In the rows, zero is written as 128.
Rotation paths and how fast each direction turns (degrees a step)
Each turn is a multiple of 5 degrees from 10 to 175, or 0.
Each row of a path follows its step; steps can be skipped.
Path 1:
step 0: [126 127 134 137 125 128 126 131 123 127 143 128 129 138 124 139 135 116
 133 127 134 128 134 125 126 130 124 126 134 141 125 117 125 132 134 128
 130 124 130 124 115 124 136 137 120]
step 1: [130 119 127 127 132 141 121 124 133 129 119 122 125 121 122 125 117 129
 127 134 133 117 135 124 124 121 142 123 123 126 130 130 125 124 123 132
 115 136 137 124 131 133 127 129 138]
step 2: [130 124 123 127 123 122 140 129 127 127 127 120 116 130 140 129 145 127
 134 122 126 130 129 129 120 127 116 134 127 118 133 138 124 134 124 120
 127 126 124 136 127 124 133 126 124]
step 3: [120 127 135 130 135 135 110 131 129 133 132 134 129 121 120 130 130 120
 123 133 122 136 129 127 134 124 129 130 138 130 117 125 125 130 124 137
 134 116 129 121 126 118 132 124 120]
step 4: [124 129 125 131 134 127 129 132 126 133 125 127 130 132 146 126 121 132
 131 126 132 119 137 133 124 119 136 129 124 132 128 131 129 125 126 129
 130 143 135 124 121 148 121 127 125]
step 5: [127 116 127 122 118 124 133 127 132 130 135 128 121 121 127 138 134 134
 139 123 129 130 117 130 135 126 124 126 115 122 125 124 125 128 116 131
 126 120 122 133 130 117 119 128 133]
step 6: [123 132 133 127 138 132 119 123 141 120 125 141 124 138 122 123 122 124
 124 127 126 135 135 121 136 130 121 129 128 129 123 137 129 134 128 123
 139 129 129 133 122 133 137 133 123]
step 7: [128 129 126 134 122 129 128 130 121 123 127 125 134 125 135 129 121 119
 126 124 137 118 126 129 125 122 117 127 129 125 126 120 126 122 133 139
 117 123 121 117 122 144 119 121 133]
step 8: [132 123 135 119 129 135 131 128 126 133 130 129 124 130 130 132 128 140
 130 129 134 127 136 125 118 125 122 118 119 129 131 118 125 130 125 124
 131 128 134 137 130 110 125 144 127]
step 9: [130 120 119 133 135 128 119 120 140 125 127 117 128 131 127 134 130 125
 126 123 120 127 127 119 135 137 130 126 131 135 121 138 118 133 130 124
 120 125 127 125 123 133 143 125 128]
step 10: [124 124 140 133 128 134 133 136 115 121 125 127 119 130 122 122 133 115
 137 128 141 126 134 136 117 119 130 129 137 129 132 133 131 121 124 136
 127 124 125 129 126 130 127 123 126]
Speeds:
[126 127 128 132 130 128 128 129 127 124 125 128 127 132 128 128 127 127
 129 132 125 129 127 131 129 129 129 128 131 128 125 126 127 129 129 129
 130 125 124 128 127 129 130 130 128] -> 110
[128 132 129 128 129 128 130 128 129 128 129 128 127 128 129 133 129 127
 126 129 127 125 125 125 129 127 126 128 129 129 124 132 126 127 127 128
 131 131 126 128 129 123 131 127 129] -> 115
Path 2:
step 0: [123 138 125 123 120 137 126 124 128 127 132 121 130 131 131 130 120 135
 125 128 120 124 120 129 133 148 123 132 118 126 121 132 122 130 131 131
 130 127 113 133 119 131 125 137 129]
step 1: [124 136 133 128 124 134 129 127 131 116 129 125 132 137 139 132 114 123
 119 120 129 118 126 129 131 140 133 131 119 133 122 129 128 130 132 131
 123 120 114 136 127 123 135 126 123]
step 2: [133 136 124 135 129 128 123 125 128 129 131 126 136 125 145 127 117 126
 126 119 123 113 120 135 129 136 126 130 131 131 126 132 126 134 128 133
 130 125 117 144 136 123 126 134 127]
step 3: [131 149 130 125 124 127 133 128 128 132 134 124 128 124 137 125 119 131
 123 123 122 119 120 128 132 137 135 125 130 119 122 132 120 137 128 136
 125 135 117 134 135 132 132 121 130]
step 4: [120 135 126 132 125 131 125 135 128 134 136 118 131 124 137 132 119 132
 123 115 131 120 129 121 128 133 136 131 135 129 116 133 130 135 125 137
 122 124 123 132 131 126 139 119 120]
step 5: [129 136 128 130 134 137 121 130 121 140 132 117 135 115 140 125 120 126
 123 111 132 124 125 119 133 126 133 131 132 128 121 132 128 134 134 127
 121 130 126 136 124 130 126 132 133]
step 6: [122 142 128 126 131 125 131 124 124 135 123 126 129 118 137 135 114 135
 118 130 132 123 129 117 129 128 142 128 129 124 115 130 132 125 136 137
 124 132 130 132 127 133 124 129 137]
step 7: [121 135 121 128 130 124 135 125 131 128 124 125 135 112 137 128 123 135
 126 118 133 122 122 123 124 133 134 129 132 132 116 128 133 133 136 138
 124 122 139 127 115 121 130 125 128]
step 8: [123 140 128 120 135 130 123 125 131 142 133 134 143 119 125 127 120 127
 131 119 134 123 118 127 130 136 131 128 131 122 121 126 131 124 139 131
 124 125 132 125 119 119 127 133 137]
step 9: [114 136 131 125 125 128 129 122 130 140 125 134 132 120 132 139 115 126
 119 128 125 124 128 124 126 137 127 116 126 126 123 124 136 133 133 129
 126 131 127 120 119 118 132 135 136]
step 10: [117 136 125 133 127 137 128 114 130 127 130 140 130 118 134 125 116 118
 120 126 134 128 120 125 115 135 121 127 130 135 127 132 131 135 133 134
 123 124 128 123 121 117 130 126 133]
Speeds:
[128 133 125 127 129 128 122 126 128 126 129 128 127 129 129 128 129 127
 123 128 129 127 128 130 130 127 129 127 129 129 127 126 127 130 127 132
 127 128 129 126 125 128 127 131 125] -> 0
Path 3:
step 0: [121 136 127 134 117 127 130 118 133 132 126 131 137 129 126 119 137 138
 130 127 130 136 138 125 123 132 131 122 130 124 132 132 135 125 120 124
 130 121 126 119 127 136 133 126 129]
step 1: [126 129 125 129 125 130 128 127 140 131 130 134 136 123 130 138 122 120
 136 121 137 126 126 123 128 122 138 124 140 141 124 124 121 127 129 128
 132 121 133 126 131 131 130 133 125]
step 2: [126 128 126 126 133 134 130 125 121 119 126 139 116 125 129 130 128 126
 127 134 126 133 136 124 128 122 130 131 131 137 128 127 126 139 132 124
 125 129 124 117 117 142 120 133 131]
step 3: [126 137 129 131 130 127 121 121 137 130 134 132 127 129 138 124 141 130
 131 122 121 132 141 119 130 131 130 129 131 122 125 128 132 128 120 117
 128 131 126 134 135 139 130 126 128]
step 4: [130 126 131 129 119 136 130 122 128 137 129 120 133 126 126 132 123 123
 132 123 132 116 133 122 128 128 129 117 137 143 129 135 126 128 128 122
 135 134 124 131 133 132 120 133 125]
step 5: [125 130 122 136 120 124 138 125 127 133 130 136 114 130 118 125 133 124
 131 131 133 133 126 126 126 133 126 123 126 135 131 125 133 140 129 131
 124 128 129 117 127 140 126 131 129]
step 6: [125 132 128 127 126 129 128 127 139 128 132 138 137 119 128 126 130 126
 139 126 126 134 143 125 126 131 133 135 126 125 121 122 120 137 132 125
 127 127 130 131 142 133 128 120 127]
step 7: [128 120 140 125 128 128 123 118 129 125 133 124 130 126 127 132 123 122
 133 129 134 129 133 124 124 120 129 126 131 142 132 130 130 132 123 119
 121 134 125 131 121 129 112 123 127]
step 8: [127 137 130 130 119 119 124 120 121 129 130 131 125 124 120 117 137 135
 129 124 132 127 124 121 124 132 132 126 130 122 129 126 131 132 119 131
 130 127 130 124 122 144 120 134 125]
step 9: [132 130 121 118 123 125 129 126 135 128 131 133 130 124 132 124 126 113
 134 125 126 123 130 127 125 135 132 129 133 134 114 129 126 125 130 125
 137 124 140 129 141 135 124 126 124]
step 10: [126 115 125 133 133 132 130 121 128 120 132 127 125 127 130 123 124 121
 125 128 123 125 134 131 120 123 123 123 122 143 129 132 124 141 129 130
 128 129 124 124 123 140 120 120 131]
Speeds:
[128 124 124 125 127 132 128 128 125 129 126 126 130 128 130 130 124 127
 129 130 127 130 127 125 129 126 129 129 129 131 128 128 132 128 128 131
 127 128 128 130 130 128 124 128 126] -> 135
[127 129 131 130 128 126 127 124 128 128 123 131 129 131 129 125 128 127
 128 127 129 128 129 125 128 127 130 130 126 124 126 128 132 128 131 130
 128 127 130 129 132 129 131 128 127] -> 130
Path 4:
step 0: [138 132 126 141 138 116 133 117 128 123 130 126 129 128 131 134 130 121
 135 134 136 135 126 124 112 131 132 126 131 127 118 115 127 127 129 120
 129 135 128 125 126 135 132 125 131]
step 1: [122 130 118 133 119 117 122 123 122 134 126 124 138 119 125 125 140 125
 134 126 120 133 125 112 115 128 138 131 130 137 125 127 131 135 134 130
 133 130 124 121 131 122 129 132 131]
step 2: [126 130 124 136 138 131 125 120 121 132 123 127 141 120 127 136 126 124
 124 136 130 119 135 115 122 127 131 128 134 131 127 138 133 117 130 142
 130 120 127 132 134 134 135 124 130]
step 3: [124 123 126 145 128 128 126 116 132 124 129 132 130 121 132 129 127 126
 126 138 131 124 129 123 114 116 124 130 136 137 124 125 122 123 123 123
 117 143 126 132 129 130 119 123 129]
step 4: [129 122 125 130 127 127 122 136 126 125 126 133 135 124 134 118 140 120
 125 128 135 130 125 112 123 121 124 126 139 126 116 126 124 141 138 136
 124 138 123 129 133 130 135 131 133]
step 5: [130 128 123 138 122 128 129 124 124 132 127 124 134 127 141 129 127 132
 120 132 137 135 132 122 122 142 129 116 147 129 120 136 136 121 127 135
 124 127 128 127 128 129 134 134 130]
step 6: [119 137 133 141 129 121 121 121 128 122 139 127 124 130 140 123 127 121
 126 127 130 128 138 130 111 128 130 125 131 136 122 128 122 125 131 128
 128 130 122 119 126 125 134 116 139]
step 7: [123 137 130 135 129 130 116 124 114 134 120 129 138 135 133 123 144 129
 121 130 130 130 127 123 128 111 133 127 131 131 126 125 138 133 135 133
 122 133 127 119 127 123 126 126 136]
step 8: [128 132 122 129 133 136 127 126 120 131 130 123 136 128 136 141 130 123
 121 132 135 133 126 122 124 129 133 128 143 118 121 123 133 114 136 128
 130 135 128 130 129 132 125 111 125]
step 9: [112 118 123 127 119 123 117 123 127 128 135 133 130 129 134 122 131 130
 134 129 124 131 132 121 123 127 133 124 140 132 126 133 123 123 126 121
 128 142 128 132 127 120 130 111 128]
step 10: [125 118 130 136 132 123 119 131 115 129 129 131 130 137 140 126 141 125
 129 130 134 124 135 123 134 117 122 123 129 127 118 138 134 128 133 132
 134 123 130 139 132 129 136 126 134]
Speeds:
[127 126 129 128 129 130 126 126 127 128 127 128 129 127 125 129 127 129
 130 130 127 127 129 124 130 126 133 131 128 128 130 127 130 126 129 126
 131 129 126 131 133 127 125 125 127] -> 55
[130 130 130 131 131 130 129 128 127 127 126 131 127 130 128 127 128 127
 128 129 131 128 129 129 126 120 127 131 128 125 131 126 129 129 129 125
 128 129 129 127 128 129 127 131 127] -> 95
[127 126 125 132 131 126 125 127 131 126 130 129 129 128 129 125 126 126
 128 125 126 130 126 129 129 129 127 131 127 127 129 128 128 131 124 127
 129 131 127 127 127 127 127 126 131] -> 125
Path 5:
step 0: [142 135 120 127 121 134 134 114 128 130 133 132 129 135 120 132 123 137
 130 137 132 139 124 135 117 135 135 129 133 119 127 124 131 125 121 125
 128 132 124 125 131 126 129 133 133]
step 1: [132 127 134 139 132 133 134 120 119 139 125 128 144 129 131 135 122 132
 126 136 120 119 134 135 137 129 124 132 132 124 122 129 132 122 133 129
 130 130 124 122 130 127 140 131 125]
step 2: [126 122 129 133 128 137 136 139 130 134 134 125 135 140 130 128 135 136
 127 131 130 131 135 130 135 136 131 128 126 115 137 125 125 127 132 136
 122 134 123 133 132 136 121 115 127]
step 3: [135 124 121 120 131 124 120 123 137 129 133 114 132 128 130 136 135 128
 134 129 126 128 132 124 137 136 134 130 132 117 117 130 128 129 122 124
 114 121 124 124 129 121 125 127 133]
step 4: [131 132 130 127 129 128 127 131 120 138 132 129 134 134 133 121 121 131
 130 126 140 138 128 122 134 133 132 119 132 132 123 131 120 123 121 127
 119 122 128 124 141 122 143 129 123]
step 5: [128 131 130 113 131 129 129 129 129 128 137 131 130 130 132 126 120 126
 139 134 128 121 124 127 144 135 133 130 132 120 135 134 127 123 126 137
 135 132 135 132 129 143 135 134 128]
step 6: [125 129 123 126 120 125 135 124 119 115 131 128 128 138 131 125 127 126
 134 138 124 140 131 133 133 138 138 124 127 121 118 132 120 135 131 128
 134 126 118 129 116 127 129 128 131]
step 7: [129 121 135 140 134 132 127 126 122 135 130 119 120 134 134 124 123 119
 135 129 122 129 121 134 138 133 123 138 133 135 120 129 120 133 126 125
 121 138 124 120 128 129 130 134 130]
step 8: [132 122 132 122 133 131 122 139 121 131 136 123 121 133 120 124 124 133
 134 130 125 141 125 137 133 125 138 128 127 126 144 122 134 125 133 130
 121 130 124 126 130 125 124 134 119]
step 9: [133 124 116 125 138 132 123 119 127 121 129 116 131 134 121 123 132 124
 119 142 130 122 124 127 135 122 137 118 140 128 122 132 130 127 133 128
 127 127 126 131 128 129 128 137 126]
step 10: [129 128 132 137 125 131 125 121 123 135 132 128 127 123 133 123 129 134
 131 128 134 130 125 119 125 131 128 112 143 122 131 120 121 141 135 126
 126 134 122 127 123 135 136 130 119]
Speeds:
[127 130 130 128 129 126 129 131 130 124 127 132 125 125 131 129 129 127
 125 127 128 128 127 127 124 124 124 129 127 128 126 127 130 127 128 130
 128 125 129 128 128 127 126 127 129] -> 0
[128 127 129 125 128 129 131 124 128 125 127 128 129 129 130 128 126 132
 129 131 131 129 127 127 127 125 129 125 130 131 130 129 130 124 126 126
 127 126 131 126 130 130 128 132 126] -> 80
[128 129 129 131 127 130 126 130 125 126 126 130 131 129 130 127 130 128
 126 128 129 126 127 129 131 125 127 128 129 130 129 127 123 129 123 127
 126 130 127 132 130 130 128 130 130] -> 135
Path 6:
step 0: [128 124 137 130 139 132 129 145 129 133 134 138 119 121 123 130 126 126
 132 134 130 132 131 129 129 122 128 131 124 134 143 124 137 124 135 121
 131 127 128 119 135 120 120 133 135]
step 1: [125 124 122 137 125 129 127 149 114 134 131 132 120 124 131 140 126 125
 127 120 135 132 135 119 124 128 127 134 126 138 119 128 132 125 128 128
 119 133 131 134 132 129 129 125 134]
step 2: [119 106 126 127 127 125 131 141 136 126 122 134 128 127 115 124 126 123
 132 122 138 136 132 125 128 125 132 122 123 133 121 118 135 129 125 128
 122 122 123 125 132 131 133 127 121]
step 3: [116 126 133 132 126 130 147 138 130 136 129 136 124 128 118 138 137 124
 119 129 132 127 123 126 120 128 130 131 131 132 131 127 128 117 135 117
 132 118 123 127 124 126 128 134 122]
step 4: [127 110 126 132 133 132 131 138 123 130 140 125 120 125 117 133 129 134
 119 131 124 130 125 129 127 133 126 119 142 133 132 125 131 122 133 134
 128 128 123 141 135 130 132 128 137]
step 5: [122 118 135 126 137 133 122 132 131 135 132 131 131 127 122 123 125 113
 122 121 133 123 136 126 113 132 121 126 136 135 130 118 129 126 132 129
 116 128 137 124 133 125 134 134 130]
step 6: [127 119 119 130 137 124 136 137 129 141 131 127 129 125 127 125 129 131
 120 130 136 131 137 123 122 138 127 131 119 124 120 129 125 130 138 124
 127 119 131 138 119 124 136 140 123]
step 7: [126 115 136 128 140 122 127 134 129 138 125 132 125 116 115 131 126 138
 129 132 129 128 122 137 122 133 138 126 126 125 138 121 128 135 131 119
 123 123 133 137 131 124 122 122 126]
step 8: [130 125 128 138 124 126 129 137 122 134 129 135 129 120 131 128 133 130
 118 117 129 116 134 130 132 131 134 130 133 139 137 120 125 115 134 123
 121 125 145 136 133 127 131 126 126]
step 9: [127 110 113 133 132 125 123 136 138 127 137 122 124 123 131 123 126 128
 125 122 135 113 135 126 119 124 135 125 127 134 126 125 125 131 128 131
 127 116 126 134 128 134 128 123 121]
step 10: [125 122 133 122 125 133 126 131 142 142 131 126 135 113 122 133 129 134
 126 132 133 116 124 122 123 125 127 138 127 137 133 121 136 127 134 126
 131 121 127 123 122 121 130 132 116]
Speeds:
[126 127 128 130 128 125 130 129 125 129 125 129 128 125 128 130 129 126
 129 125 129 131 128 129 132 128 128 127 123 124 127 127 128 131 126 126
 125 128 131 128 127 127 126 125 128] -> 65
[124 129 130 127 128 132 130 127 125 130 127 127 129 130 130 127 133 127
 130 128 129 127 130 125 129 127 129 131 127 128 131 131 128 124 129 128
 126 127 130 128 127 126 129 127 128] -> 145
